Named turns come first, each shown by rows before and after it. Which turns, in which order, take the first row of each pair that follows to the second? Write the first one first, as in the answered first pair.
Sifu (before => after):
[-15.5  -5.9 -13.3  26.2  12.4 -15.2  -6.2 -13.4  10.3  -5.1 -21.9  16.7
  10.1   4.2  26.4  -9.7   7.8] => [  1.8   2.8  -8.4  36.1  13.9 -12.5 -13.3 -11.7  14.3  -6.8  -4.3  -0.2
   0.5  -3.3  27.2  14.9  -3.3]
[  7.2  -8.3   4.0  -4.2  -6.0  24.5   7.7  -8.8  -3.2  -2.8 -31.7  15.9
  27.6  12.7  -4.2 -27.1  -4.4] => [-17.4 -20.4 -10.9   1.6  19.3 -10.8   7.7   1.9  10.0  -2.1 -27.4  -6.7
  31.1   3.8  15.2 -20.4   3.1]
[ -2.5  16.2  -7.1 -16.3   8.2 -11.8  20.9  26.8  -1.1 -13.2  -0.2 -36.9
 -28.9 -44.8   0.1  24.8 -24.4] => [ 20.6  28.6   4.0 -21.0 -14.1  20.0  25.2  17.7 -12.2 -14.7  -6.2 -14.0
 -28.2 -30.5 -16.8  14.6 -32.9]
mitet (before => after):
[ -1.8 -10.1  -1.2  -0.9  24.4  -9.0  -9.8 -14.6   9.4   9.3  19.4  13.6
  -2.8   1.9  -0.9  -8.4   8.3] => [ -5.7   8.6   6.2  -6.9  15.7  -3.1   2.8 -18.2  -4.1  12.3  20.2  10.4
 -16.5  -4.0  -7.0 -11.6   1.7]
[ 43.8  37.4  23.9 -19.4   6.9  34.3  -9.3   4.1 -28.4  10.6  11.7   0.3
   8.0  10.4   3.2  -4.4 -16.0] => [ 50.5  -6.4   2.6  -5.8  35.6  18.0 -32.4   4.3   1.0  -1.8   4.8   8.8
  44.6  18.8  12.0   1.1   4.9]
[ 16.1 -28.7 -13.1   2.8  30.3 -27.0 -14.5   9.4  22.0   2.1   0.0  14.1
  33.6  14.1   6.9  -3.3  20.9] => [-22.3  14.3   6.0 -18.8  15.4 -36.9  16.6  17.1 -13.3  30.7  16.6  -7.7
  -7.4   0.4   5.9 -23.8  11.4]
[-13.5 -20.2 -12.7 -21.4  -4.7  10.2  31.9   7.9  18.0 -13.2 -34.2 -21.1
  18.4 -14.5  -6.9  14.7  -9.2] => [-17.3 -16.0 -11.6 -27.1  -4.2   3.2  38.0   8.7   8.7  -9.6 -30.6 -27.3
  16.8 -18.6  -2.1   8.1  -7.9]
gelo (before => after):
[ -6.9 -18.7   0.3  17.0   8.3  -7.3  -7.7 -12.5  -2.2   9.8  -5.7  19.4
  14.0  25.4   9.8 -26.8  19.3] => [-26.2  -1.1   7.0  24.9  -3.1   4.5   0.9 -17.7 -19.3   7.8 -11.0  12.8
  -5.4  21.2  12.0 -30.0  12.7]
[ 32.6  -3.7   3.4  -4.5 -20.4  45.2  -9.6  -9.2  -2.3 -30.4 -30.6  24.7
  20.4   1.4 -28.3   6.1  -5.7] => [  2.7   9.6  -6.6  26.7 -13.5  40.0 -11.3 -15.2  -3.9 -34.4 -32.4 -21.2
 -10.8 -14.2   2.0  33.0 -12.7]
[ 40.1   1.7  13.9 -26.8  -6.3 -11.6   6.5   1.1   9.2   4.0  52.1 -12.0
 -11.3 -11.9   7.3  23.2 -21.6] => [ 31.5  15.4  19.8 -33.6 -13.8  -2.4  10.8  -1.6  -3.2   7.5  44.0 -11.4
 -21.5  -9.6   3.2  16.1 -24.6]
Then:
Each pair is 2 to 4 turns apart.
[ 21.7 -24.7  22.2 -29.2 -14.2  -2.5  13.5  36.3 -18.4  20.2  15.9  29.0
 -13.3  -2.5 -16.2 -22.8   0.7] => [ 21.0 -14.4  14.0  23.2 -19.4  33.8  -5.1  12.8 -15.3  -9.7  -1.6 -14.0
 -40.3 -16.2   3.0  37.2 -15.8]  gelo then mitet
[ 14.2 -28.1 -25.4   7.1   9.6   0.4   2.3   5.5  10.4 -18.3 -15.9  11.5
   5.3 -27.9   1.7  23.1  -2.3] => [ -5.5  -9.7 -24.2  16.6  -1.4  10.6   9.7  -4.7  -5.0 -17.6 -20.1  -4.9
 -14.7 -36.2   9.5  24.0 -13.8]  gelo then gelo
[ 21.9  14.1  23.8 -33.1 -22.2  15.9   7.4   5.6  -4.9   9.8   1.8  18.3
  -0.8  20.7 -32.4 -41.9  -0.9] => [ -4.4  36.1  14.9 -10.7 -28.1  34.5   7.7  -7.4 -17.7  -9.0 -22.1 -22.8
 -35.3  -0.1 -16.7  -7.3 -17.0]  Sifu then gelo then mitet
[-14.7  -8.6 -23.2  29.9  20.5 -27.7  24.4 -41.5 -16.2  25.9   0.3 -19.6
  -5.0  -6.7  11.6 -13.1   3.5] => [ 37.3 -29.5 -29.1  25.8  23.5 -20.6   8.0 -34.6  10.7  14.8  18.8  -9.7
  19.0  -2.1   2.2  10.4   1.7]  mitet then gelo
[ 13.2 -18.1 -21.8  26.9  24.8 -17.9 -26.5   7.1  27.9 -19.0  -4.8 -24.7
  16.7  -2.4  20.8  43.3   2.5] => [-37.8 -19.5 -27.3   3.8  22.5 -30.4 -10.2  10.0   7.0 -10.2 -38.7  -4.4
  22.3   4.7  13.5 -11.9  22.3]  Sifu then gelo then Sifu then Sifu
[-17.5  -8.8 -13.9  11.0  12.6 -21.9   9.3  -6.3  -4.9  -3.3  -1.8   4.8
   8.1  -1.0  18.8   0.5  14.1] => [-21.6  10.9  -6.8   5.7  -7.1   1.7  15.5 -11.1 -20.7  -9.4 -17.2   5.4
  -7.2  -3.7   7.0  -6.2   9.8]  gelo then gelo then mitet then Sifu
[  6.6   4.3  -2.4  -6.2 -11.8  31.4  -3.3  -4.5  -8.7  -6.3 -25.2  15.7
   6.3   6.7 -12.7 -17.5   1.9] => [-10.6  14.8  -1.1   5.8 -13.1  32.9  -5.3 -10.9 -17.5 -10.7 -27.0  -4.3
  -9.2  -3.5  -3.1  -8.8  -4.2]  gelo then gelo then gelo
[  9.0   5.6  20.1 -34.9 -25.6  28.9   5.8  21.5 -20.6   5.9 -24.2  -0.6
  -2.9 -18.5 -39.6   3.4   3.7] => [-39.5 -18.0  -3.6 -14.3  11.7 -16.6   6.5  26.5  -7.7   3.3 -31.4 -31.2
  -2.6 -29.3  -7.3  14.4  19.5]  Sifu then gelo
[-25.7  12.1  10.9  14.7  12.3 -10.6   4.2  -5.6  -7.1  10.0   8.1 -22.7
 -19.8  -2.2  20.9   8.6 -11.0] => [ 31.4 -11.4  12.3 -10.2   9.3  -5.6  -8.0   4.0  11.3   7.5  25.6  17.6
  21.7  12.4  -4.9  -2.8  -3.7]  gelo then Sifu then Sifu
[ -2.7   7.3   1.6 -12.3  -4.7   5.4  12.0  18.9 -11.2  -1.1   5.3 -30.7
 -31.6 -33.0 -18.3  26.4 -37.1] => [ 11.3   4.5  10.4 -34.5 -16.8  13.3  12.7  24.6 -15.2   1.3   5.8  -5.2
 -15.6 -23.5 -38.4   6.1 -32.3]  gelo then gelo
[ 32.7 -30.8 -14.5  -5.8  -5.7   0.2   8.0  32.3  26.6 -19.3 -10.2  -4.0
  17.3 -11.8 -21.5  37.9  -2.8] => [ 29.1 -35.3  -7.7 -12.8  -1.7 -16.0   7.9  27.1  28.2  -6.3   1.0  22.1
  33.1   0.2 -23.6  10.5  11.0]  mitet then Sifu then Sifu then mitet
[ 30.6   4.9   5.2  -9.6  -8.3  28.1  -9.4  -5.0   2.2 -15.5 -13.8  26.3
  17.0   6.2 -19.1  -5.7   3.9] => [ 19.5  -6.7  -6.1  -3.2   0.9  19.9 -11.2  -8.8   4.1 -21.2 -22.1  28.8
  26.5  10.1 -11.4 -15.3  11.5]  gelo then mitet then gelo
[-14.2  -5.7 -15.5   1.9  -8.5  25.9 -12.5  -6.1 -10.7 -26.1 -34.3  -7.5
   2.8  -8.1   4.8   9.4  -2.1] => [ 26.6  16.1   2.4   2.5 -15.5  25.7  -3.2  -4.4  -1.2 -11.2   9.5  -9.2
  -7.8  -7.3  -3.6  28.6 -16.0]  gelo then mitet then Sifu then Sifu
[-26.9 -10.8 -16.6  -1.7   4.0 -58.0  10.1  37.5 -12.6  25.8  14.4 -19.5
  11.9 -33.2  13.7  18.5  14.2] => [ 29.1  32.6  13.3  -2.2 -32.9  -7.2  12.9  23.2 -29.0  24.6  31.2 -16.8
 -11.7 -28.4  -8.6  44.2 -12.3]  Sifu then gelo then gelo
[-56.8  -1.8 -13.4  21.5  15.4 -33.0  34.8   5.5 -10.5  14.9 -15.1 -20.4
 -19.9  15.8  19.9 -32.4  20.1] => [ 28.4  38.0  18.8  33.7 -26.5  28.7  27.7  -6.3 -11.4   5.9  19.0 -21.2
 -42.9  20.1  -2.5  16.5 -18.2]  Sifu then Sifu
[-19.0  -5.9  -5.3  16.5  12.3  -7.7  -2.8 -13.2  -4.6  -6.1  -9.7  -2.9
  -1.5   6.2   8.0 -10.1  10.1] => [  4.7  12.4   5.5  -4.0  -8.7  16.1   1.0 -14.2 -18.4  -6.7  -7.0   6.7
  -4.6   6.5 -11.8 -11.3   1.5]  gelo then mitet then mitet
[ 32.8  -7.8  -2.8  12.5  14.7 -26.1 -12.7  -0.4  17.2   0.5  22.8 -27.0
   0.3  13.6  19.7  18.9  16.6] => [ 13.5  -4.3  -9.7  30.1  11.7 -15.4 -18.6  -8.0  11.5  -8.7   2.5 -32.7
  -5.5  13.8  25.8  19.2  18.6]  gelo then gelo then mitet then mitet
[ -6.1 -45.2 -24.5  31.0  18.7 -21.8   7.1  -7.0   9.3 -10.3 -13.2  10.7
  10.9 -13.6  38.6   8.0   6.8] => [ 26.8  -6.5  13.8 -11.7   7.2 -34.4  39.0  14.7  -2.7  23.3  43.7  14.3
 -10.4 -15.0  16.2  -1.8 -11.6]  mitet then Sifu then gelo then mitet
[ -9.4 -13.7  -1.3  18.7  -2.0  15.7 -13.4 -13.8   0.4 -14.9 -25.6  10.4
   9.7   7.8   3.5  -6.0   7.7] => [ -2.4  -2.9  11.6 -17.2   2.9 -12.1   9.7   5.6  -2.5  14.9   8.4  18.2
  10.9   8.0  -5.6 -31.0   7.2]  mitet then Sifu then gelo then mitet
[ 17.3  -9.0  -1.1   9.2  -3.2  12.8   0.4  -6.6   6.9  -3.5   0.2 -10.6
  -5.6  -1.4  -1.0  26.6 -12.6] => [-19.8 -26.3 -13.3   4.3  11.3 -10.3   4.5   2.3   9.0  -0.6  -9.9 -11.9
   2.8  -0.5   9.3  11.5   1.4]  Sifu then Sifu then Sifu
[ -0.8 -16.2 -17.1  37.8  24.2 -27.0 -13.2 -13.4  17.7  -6.0   9.5 -17.2
  -6.3 -11.6  24.1  24.3   2.5] => [ 23.3  -2.7   6.0  18.9 -18.0  29.5 -12.4 -34.2 -13.7 -13.0 -20.4  38.4
   3.2  10.6 -17.3 -17.5  -0.2]  Sifu then Sifu
[ 11.2  15.1   6.7   4.3 -32.8  45.9  -6.4 -13.7 -13.4 -15.4 -29.8  15.3
  -6.4   3.6 -11.6  -4.7  -5.8] => [ -3.5  -3.4   1.1  -8.6 -20.3  28.5  -6.4  -7.9 -13.9  -5.1 -35.4  35.3
  13.0   8.2 -16.1 -30.7   7.2]  mitet then Sifu then gelo
[  9.3 -29.1 -12.2  -4.7  11.6 -12.9  -7.8   1.4  16.8   1.9  -1.3  22.5
  31.2   3.8   2.5 -13.2  14.4] => [ 14.6  23.6  16.2 -18.7 -23.4  22.2  13.6  -2.3 -15.7  11.7   2.7  10.9
  -8.2  -3.1 -18.1 -14.4 -10.8]  mitet then mitet
[ 21.0   9.3   1.6 -15.4 -18.5   1.1 -27.3  22.4 -38.7  -8.9 -17.8   1.3
   6.6  24.2 -19.2  -4.1  -7.0] => [  3.5  18.8   7.9 -23.8 -14.2  -9.9 -18.1  26.6 -43.5   1.6 -13.8  -8.6
  -0.7  19.8 -14.2 -14.0  -5.5]  mitet then mitet then mitet
[ -9.2   9.5  -2.3  18.8  -9.8  39.5 -14.4  -6.5 -15.6 -14.9 -34.2  -3.4
 -14.8  -7.8 -19.9 -21.3  -0.9] => [ 19.3 -10.5  -6.8   4.3  -5.1  31.8 -25.2   4.8  -0.8 -12.7 -26.3  15.0
  10.8  -0.9 -30.5 -30.1   5.1]  gelo then gelo
[  7.7  -5.7   0.4  16.5  -5.0  20.5 -15.3 -21.1  10.0 -13.8 -24.0  23.4
  25.2  16.2  -5.2 -14.8  -2.0] => [-39.8  15.6   4.4   0.8   3.1 -18.2  15.4  -9.0  -6.2  15.5 -13.3  -2.7
  -3.3  -3.5  10.6 -33.9  -2.6]  Sifu then mitet
[  0.3 -22.8  -3.5 -15.4  16.2 -23.5  -0.6  13.2   5.8   6.4   4.2  33.8
  17.4  -0.3  -6.3 -16.7   5.9] => [-19.5 -21.4  -9.2   9.2  31.2 -35.7  -6.2   6.7  10.8   2.6   5.8   2.9
  -1.3 -12.1  16.0   8.2   6.0]  gelo then gelo
[ -7.9  15.9   7.9  22.1 -29.1  38.4 -11.4 -10.4 -14.2 -22.6 -19.4  -8.3
 -14.3  -8.1  -4.3   7.6  -9.2] => [-24.6 -13.0 -13.0  39.9   6.4  -4.6 -20.9  -2.1  13.0 -21.9 -11.0 -19.5
  -0.7 -12.4  18.9  16.5   8.2]  gelo then gelo then gelo then mitet
[ 28.9 -31.1   1.5  16.3  17.4  -0.9 -21.7  -1.8  30.0 -24.8  25.3 -22.6
  23.8  25.5  -2.5  19.4   9.2] => [-35.7 -15.9   6.5 -22.8   2.5  -2.0   8.8  -0.3 -17.8  -9.0 -13.6  -3.1
  16.6  26.0 -16.6 -49.1  19.2]  gelo then Sifu
[  1.3  -8.3 -10.3  25.4  12.7 -15.3  -7.2   9.0  23.5  -3.5   8.7 -21.8
   1.3 -13.3  26.2  35.6   3.6] => [-19.3  30.1   1.7  15.9 -17.1  12.8  10.9  -2.5 -13.2   0.8  -6.3 -23.6
 -29.0 -17.9  19.8  13.4  -8.4]  gelo then gelo
[-31.1 -25.0 -35.4   0.9   6.8  -9.8   2.6  30.1  15.0  -6.4 -20.9  -0.9
   3.3  -9.9   9.1  11.9  13.4] => [ 22.8  -3.6  -8.4 -26.8 -22.9  26.5   5.1  32.8   5.9  -1.6  -3.2  27.3
   5.0   0.9 -24.5   9.7  -7.2]  Sifu then gelo
[-22.6  -0.8 -14.2  -4.9 -10.7  24.4  -1.5  -4.2 -10.8 -28.0 -44.5 -10.6
  -5.9 -12.6   1.2  -2.3   6.7] => [-27.5 -21.3 -22.4 -10.1   8.3  -9.0  -5.6  11.8   8.3 -19.5 -35.0 -12.4
   8.0 -15.5   8.6  -4.0  17.4]  gelo then gelo then Sifu
[ 14.1  -1.6   5.2 -62.2   6.3 -22.0  28.6  42.4   5.7   2.3  13.8  -1.4
  19.3 -14.5 -19.5  -6.6  -1.1] => [ 42.5   3.3   8.9 -46.2 -14.2  25.2  12.8  26.5  -2.8 -19.8  -2.6   9.7
  17.2 -13.5 -32.1  12.0 -13.3]  gelo then gelo then gelo then mitet
[-20.4 -42.6 -35.2  17.6  14.2   1.1 -22.1   4.3  19.0  -4.3 -32.6  16.1
  34.9  25.6   7.2 -13.8  18.4] => [-49.0 -23.1 -29.7  -1.5  25.9 -35.8   6.4  19.3   8.8  21.1  -3.3  -5.8
  15.0  14.1  12.1 -24.2  15.2]  mitet then gelo
[-41.4  -9.4  -3.4  17.2  18.8 -10.5  -6.9  -4.8   0.4   6.7  -6.8   5.4
   3.3  -3.7  16.9 -17.9  18.1] => [-44.5   7.7   6.8  -0.5  16.8 -21.4   7.2   5.8  -4.8  16.1   9.4  -3.9
  -5.9  -9.8   9.5 -20.4  13.3]  gelo then mitet then Sifu
[-19.5  -4.3 -12.8  15.1  11.6  10.6 -17.3 -24.3  -2.6   0.8 -31.2  19.2
  -6.5   0.9  12.6   6.3  18.7] => [ 13.1 -10.7  -7.0  -9.1   9.2   7.3 -14.0 -17.1   3.7   4.8 -20.0  37.4
  10.3   9.5  -5.5  -4.8  16.7]  Sifu then gelo
[-14.7  -8.1 -18.6  53.7   9.6   7.8 -26.2 -23.1  -2.7   3.8  -9.8  -3.6
   3.2  10.6  40.0 -19.8  17.2] => [-39.9   0.4 -10.3  20.7  14.7 -22.9  -0.6  -4.1 -12.6  26.0   5.8  -6.2
  -5.3   3.5  34.7 -38.5  16.9]  mitet then gelo then gelo then Sifu
[  1.4  -1.3   0.6 -21.5  10.2 -15.4  11.9  13.1  -5.2  24.0  22.7   7.7
  -7.6   2.4  -1.2 -12.3   6.1] => [-19.0  -6.1 -17.4  14.4  13.0  -5.0  -3.9  -4.2  -1.6  -0.1  -3.1 -21.8
 -19.8  -5.0  18.2  19.3   4.0]  gelo then mitet then Sifu then gelo
[ -8.3  -2.5   1.2  -7.8 -22.7  11.4 -14.2 -17.0  -1.6   1.3 -10.9  30.2
   5.3   9.6   6.2 -29.9   1.2] => [ -5.0   1.6   6.3 -26.0 -21.5  -6.0  -7.4   2.2   3.1  12.1   5.8  27.7
   7.1   5.2  -1.8 -32.3  -1.2]  Sifu then mitet then gelo then gelo
[ 19.3 -18.7   9.4   2.7  -7.2  13.6 -20.6  17.2   7.5  -4.5  -8.6  34.4
  23.3  -7.0 -23.1 -19.2  12.1] => [ -3.1   1.0   5.9  24.5   3.3  -1.8 -16.7  18.3  11.2  -7.7  11.0 -27.1
 -18.8 -34.4   8.4  29.8  -3.0]  Sifu then mitet then mitet then gelo
[-18.5  -2.6 -14.0  14.3   9.1 -10.0  -1.4   4.1  -1.8 -16.8 -36.8 -23.3
   2.1   3.0  17.4 -29.6  17.2] => [ -1.9  32.7   2.4  -2.4  -5.4  -2.0  15.4   9.2 -14.7  -7.0 -12.9 -37.9
 -22.3  -7.0   7.5 -18.7  -5.6]  gelo then mitet then gelo then mitet
[ 31.3  16.1  10.1 -34.1 -11.1  32.5  10.2   3.5 -22.4   7.4  -6.0  23.3
   5.2 -11.1  -0.6 -14.0 -12.4] => [ -8.2  -3.9 -14.2 -21.4  30.8 -25.1  10.0  25.2  -0.5  12.6  -0.1 -14.0
   7.9 -25.8  32.9   0.0   4.2]  Sifu then Sifu
[-32.4  -2.2   1.5  -5.2   6.7   6.0   7.0   3.6 -10.9  -5.4 -18.9 -12.5
  -6.2  -3.9  14.3  -6.5   2.6] => [-10.7 -18.3  -6.1  -4.3  19.7 -13.6   2.2  15.1   7.0  -1.3   2.0 -12.2
   8.4  -3.2  22.0   5.4   3.0]  mitet then gelo then Sifu then mitet
[ -2.5  12.0  -7.9  -7.7   0.0   0.5   1.2  14.5  -0.1 -16.6  -0.6 -46.7
  -9.2 -21.3  -1.1  29.9 -21.1] => [ -0.1  20.3  -0.5 -12.5 -15.6  17.9   2.7   7.2 -12.2 -18.7 -13.7 -33.4
 -10.9 -17.4 -12.3  18.9 -24.5]  mitet then gelo then gelo
